One turn moves every row onto another: examples first, then more rows asked:
gusen: [ -4  36 -37  -8  24  25  37   6  11  -6  26  31]
tok: [20 30 -7  2 15 33 -4  0  3 -8 15 -4]
Rezag: [ -9  20 -29 -20  58  34   1  50  27   3   4  37]
Darev: [ 13  -9  -7 -23  -7  35  -4  32   8 -16  17  -2]
zalo: [  7  23  -2 -29  39  23  17 -16  23  -8   9   6]
lav: [ 18  31 -14   4  17  37   0 -11   4  -7   4   9]
gidu: [  4  25 -35   1  29  38  -1  51   8   6  32  40]
Tari: [  6  28 -25  -8  18  34  30   6   6   0  33  48]
fabe: [ -9  16 -51   5  29  34   9  47  22  -1  16  39]
vuno: [ -1  -5 -22 -25  -9  36   2  15  21 -14   3  -7]
Kur: [-12  20 -26 -11  62  25  -3  36  25  10   6  42]
zov: [ 11  -2 -14 -26  29  42 -17  19  35  -7  -4 -10]
dosav: [  8  -1  -3 -28  23  41  -5  17  44  -6  -3  -7]
lidev: [  5  30  -4 -27  35  31  12 -12  36   4   7   8]
Meve: [  7  36 -15  -8  17  24  27   9   4  -2  41  34]
pul: [-12 -20 -12 -42  31  26   4  43  30  -4   9  28]
Lagus: [  3  37 -25 -30  45  40  24  17  35   7  28  32]
dezon: [-11  -2 -11 -13  19  16 -14  47  -8  -5   4  30]
pazog: [-23 -11 -26 -13  12  16  -6  39   8  -4 -11  27]
nedu: [ -9 -12  -4 -33  37  24   5  44  31  -8  -5  20]
fom: [ -9 -11 -15 -18  19  22  -6  33 -10 -13  -6  34]
Lipuv: [ 12  30 -29 -21  45  42  26  15  41   3  36  23]
pup: [  7  34 -27  -7  12  35   8 -10  13 -10   4  -5]
Zoru: [ 18  -9 -15 -20  -5  46   4  21  13 -22  10   1]
Muri: [  4  18 -45  -1  27  50  -8  48   6   1  17  45]

zalo moves to Kur
tok moves to gidu
Where do these go?
gusen moves to pazog
nedu moves to lidev
fom moves to lav

One turn moves every row onto another: examples first, then more rows asked:
nub: [ 16   1  20   9 -11 -25   8 -39   4   6  28   0  -2]
Fibu: [  3   9 -24 -16   3   2   2 -25  -4 -22  14 -12   1]
selag: [ -7 -21   5   1 -12   1  14 -29  -1 -31  17  22 -24]
Rutun: [-13  10  -1 -11  -1  23  29 -23   9 -28  -4 -14   2]
Mado: [-23 -13  23  23 -25 -12   9  10  19  14   0  -6 -23]
gedov: [-13 -15  36  -4 -13   4  22 -26   9 -20  20   4 -24]
sodu: [-31   8   2  29  10  13  15   9  21   5  -8  -5  15]
Karit: [-10  -1 -22  23  15 -10 -18 -11  14  11  16 -12   6]
tolu: [-18  18 -10   2  -8   3  12   9  -2   3 -20 -18  18]
dil: [-11   6  -6  28  20 -13  -3  -8  11  21   4 -18  11]
Gemer: [  2 -14  23   0 -16 -27  -4 -26   0   7  18 -17 -21]
tisel: [-16   8 -20  -9  -3  26  20  -7  10 -31   4   3   1]
Laf: [ 11 -17  -7 -11  -5   8  22 -20 -19  -8  22  27  -2]
Koni: [ -4 -22 -20  19 -17  -4   5   9  -6  32   3  14  -1]
vuza: [ 12   1  18  -5 -18  15  42 -25   5   0  21  17   8]
fad: [ -7   6 -27  -5   6  24  13   1  -1   4   8   5  24]
Peri: [-20  11 -31   6 -10   4   0  16   9  -1 -11  -9   9]
tib: [-12 -34   3  31  -1  -4  -5 -25  11  10  25  17 -13]
gamo: [  1  -9 -16 -11 -28   1  23   5 -17 -10  -4  17 -13]
kof: [-29   0 -17  30  10  15  -1   6  27   1   7   3   8]
Lik: [ 10 -11  24 -21  -7   6  24 -21 -15   7  26   7   4]
Givo: [ -3   2  17 -22 -32  -2  27   5 -13  -6  -2   0 -12]
gak: [-15   3  15  15 -38  10  33   7  18  10  -6  12   7]
vova: [-22 -25  -8  31 -23 -12  -3   0  14   9  -2   9 -23]
vupu: [ 12  10   3 -11 -39  -3  31  -4  -5  13   0   3  11]
Niti: [-12 -19 -11  13 -17  21  29  12   1   7   1  30  -5]
dul: [-10  -6  31  35 -11 -11  12 -28  29   3  22  11  -7]
buzol: [-10   0  16  28 -33 -29   0  -9  17  17   1  -3  -4]
goz: [ -8   0   5  14  27   8  13 -38  22  -9  21 -16  -4]
namo: [ -6  -3 -13   6  22  12   2 -32  16 -21  30  -1   1]
febi: [-20   1 -14  16   4  -9 -12 -20  24 -24  11 -13 -15]
luta: [-14  -9  24   2 -13  20  38  15   4  15   8  16   1]
ged: [ -5  -4  14  26 -21  -2  15  -2  12  39  10  10  22]
rikom: [  1 -23  -4   8 -12 -23 -11 -33  -8  -6  19   5 -22]
fol: [-18   9   1  24   9 -17   1 -18  24 -10   0 -27 -16]
Gunu: [ -7   8  -7  -8   8  27  26 -12  -4   3   0  -6  28]
faf: [  6   8  -7 -12   8  -2  10 -38   0 -13   9 -28   0]
sor: [  5   7  21  -4 -31 -12  29 -31  11 -22  13   2 -17]
Liti: [ -1  -9  10   7 -18  -9  13  16  -7  40   5  -3   3]
kazo: [ -9 -24  30  24   2  -3   6 -17  16  26  28   1  -8]

fad moves to Karit
ged moves to nub
rikom moves to gamo
Where do these go?
kazo moves to Lik
goz moves to Gunu

One turn moves every row onto another: examples first, then more rows asked:
Goriv: [ 16  -7  50  17 -21   7   7   6   7 -13  16 -22  24   8  25  -7  13]
Zil: [ 13   2 -16  16  19   6  34 -15 -19  -8   1  -4   0  26  11 -12  13]
nozug: [  7 -21  26  10 -36   5 -10  19 -19 -14  11  -7  22  14  19   0  -4]
difas: [ -7 -30   7   7   0  -2  14 -46  -2 -10   4  -4 -10  19   9 -12  -6]
suz: [ -3  21  -5  10  -5  -2   5 -18  19  18 -21   3  -5   4  31  13  34]
roduz: [-34   6  15  19 -36   5  -2   3  -1   2 -11   4  10   3  36  10  11]
gog: [ 15  -4  22  -4 -32  10 -16   1  -5  11  -2  -7  11  -2  33  11  39]
Babo: [ 32  -4  22  10   2   6  22   7 -13 -14  20 -17  37   8  15 -11  16]
Mugi: [ 10 -11  12 -13 -12  -9   3  32  22  -4  13 -26 -10   0   1  17   2]
fonum: [ 54 -17  12  -2  -5   0  -6   5  -7  -4  10 -12  11  18   7  -1  13]
bosa: [  8 -16  34  -4 -15 -12  22 -32   2 -22  22   4  13   6  17 -12  -2]
bedu: [ -7  -8   5  -2   8  -2  15  -8  -7  -8   9  21  34   1 -19  -3  24]
ter: [ 18  11  23   6   5  -7   1 -17 -12 -25  19   2  36 -17  25  10  20]
kuze: [ -3  -9 -13  21  24   9 -11 -37 -20  -7  -8  -9   2   2  15   9  14]
mebal: [-13  12   2  37  10  15   1 -13 -11   0 -18  -3 -17  11  29  10  32]
Nit: [-14  -4   3  -1 -12  14 -30 -27  14 -13  -7 -18 -10  37   3  -9  16]
taram: [  4   1 -10 -19  -6 -11  21  21  24  -3  10 -24 -11   8   2   9  -1]
Nane: [  6  -2  -9  -9   2 -10  11  36  11  -7  12 -24   5  -3  -3  18  -2]
Mem: [-10   1  -2  25   4   7  24 -24  -1  -4 -12  -4 -28  32  21 -10  10]
meka: [-21  -9 -19   3   8  18 -14 -17 -15  -4  -7  -6  19  18 -11  -4  21]
mimik: [-16   5 -10  -9 -11  -2   0  30  -4  -4   0  -9 -21  -5  13  27  15]
Zisin: [  2  16  13  24  12   4 -28 -24  -5 -22  -2 -14  17  -8  33  19  19]
Bar: [ 20 -13   0  22   1 -10  14  10  -4 -19   6  -2  11  32   0  -6 -26]
takep: [-15  -6  17  23  -4   3 -19 -41  13 -17  -7 -20 -14  16  27   3  -3]
buv: [ 14 -16  -2   3  17  -2  18 -31 -27 -11  13   7  22  -5   7  -1  15]
talo: [-21  14 -12  30   1 -10  21  -7  14  -4 -16   7  -1  22  17   3 -10]
Lubu: [-13   5 -12 -19 -14  -6  12  17  14   0   1 -15 -30   8  13  16   9]
feg: [  0   6  44  12 -18  -7  -9 -27  18 -30  12 -11  10   3  35   3   1]
Tif: [  4  19  34   3 -15  -3 -28 -10  25 -34   6  -1  -3  26  10   1  17]
vemu: [  5  24  26  10   3  -8 -12   6   2 -33  12  19  28   3  -2  10  24]
gike: [  5   0  37  -8 -12 -14  12 -14  25 -17  15  19  13  12  -9  -8  19]
mube: [  6   6  40  31  -8  14 -11   8  -4  -6   1 -17  19  -5  32  12  34]
nez: [ 22 -10  11   6  -1   1  40 -11  -3 -14  16 -13  10  30  11 -25  -1]
vab: [-13 -24   7 -11  -9   4  10 -30  14   3   2   1   6  23 -15 -18  18]
kunu: [ -8  21   0  14   5  12 -41  -4  -7 -31  -4  -7  12  20   7   8  20]
bur: [-10  10 -25 -15  -1  -7  19  25   5  -5   4 -16  -9   2   7  16   4]
batiz: [ -1  -6   6  -4  -9  -4  -7  40   2  -6   8 -18  -7  -9   4  28   9]
fafi: [ 34   8 -16  13  20 -11  16 -13  17   3  -8  -2  -4  24   5   1   8]
nove: [ -6  -7   9 -12 -21  -4  -5  28  13  -1   4 -16 -28  -1  11  24  13]
miv: [-16   4  37  36 -15  13  -9  -8   8  -3 -11 -13 -14  12  35   8  25]

bosa moves to kuze
batiz moves to taram
Where do these go?
vemu moves to vab
suz moves to nozug
Babo moves to Mem

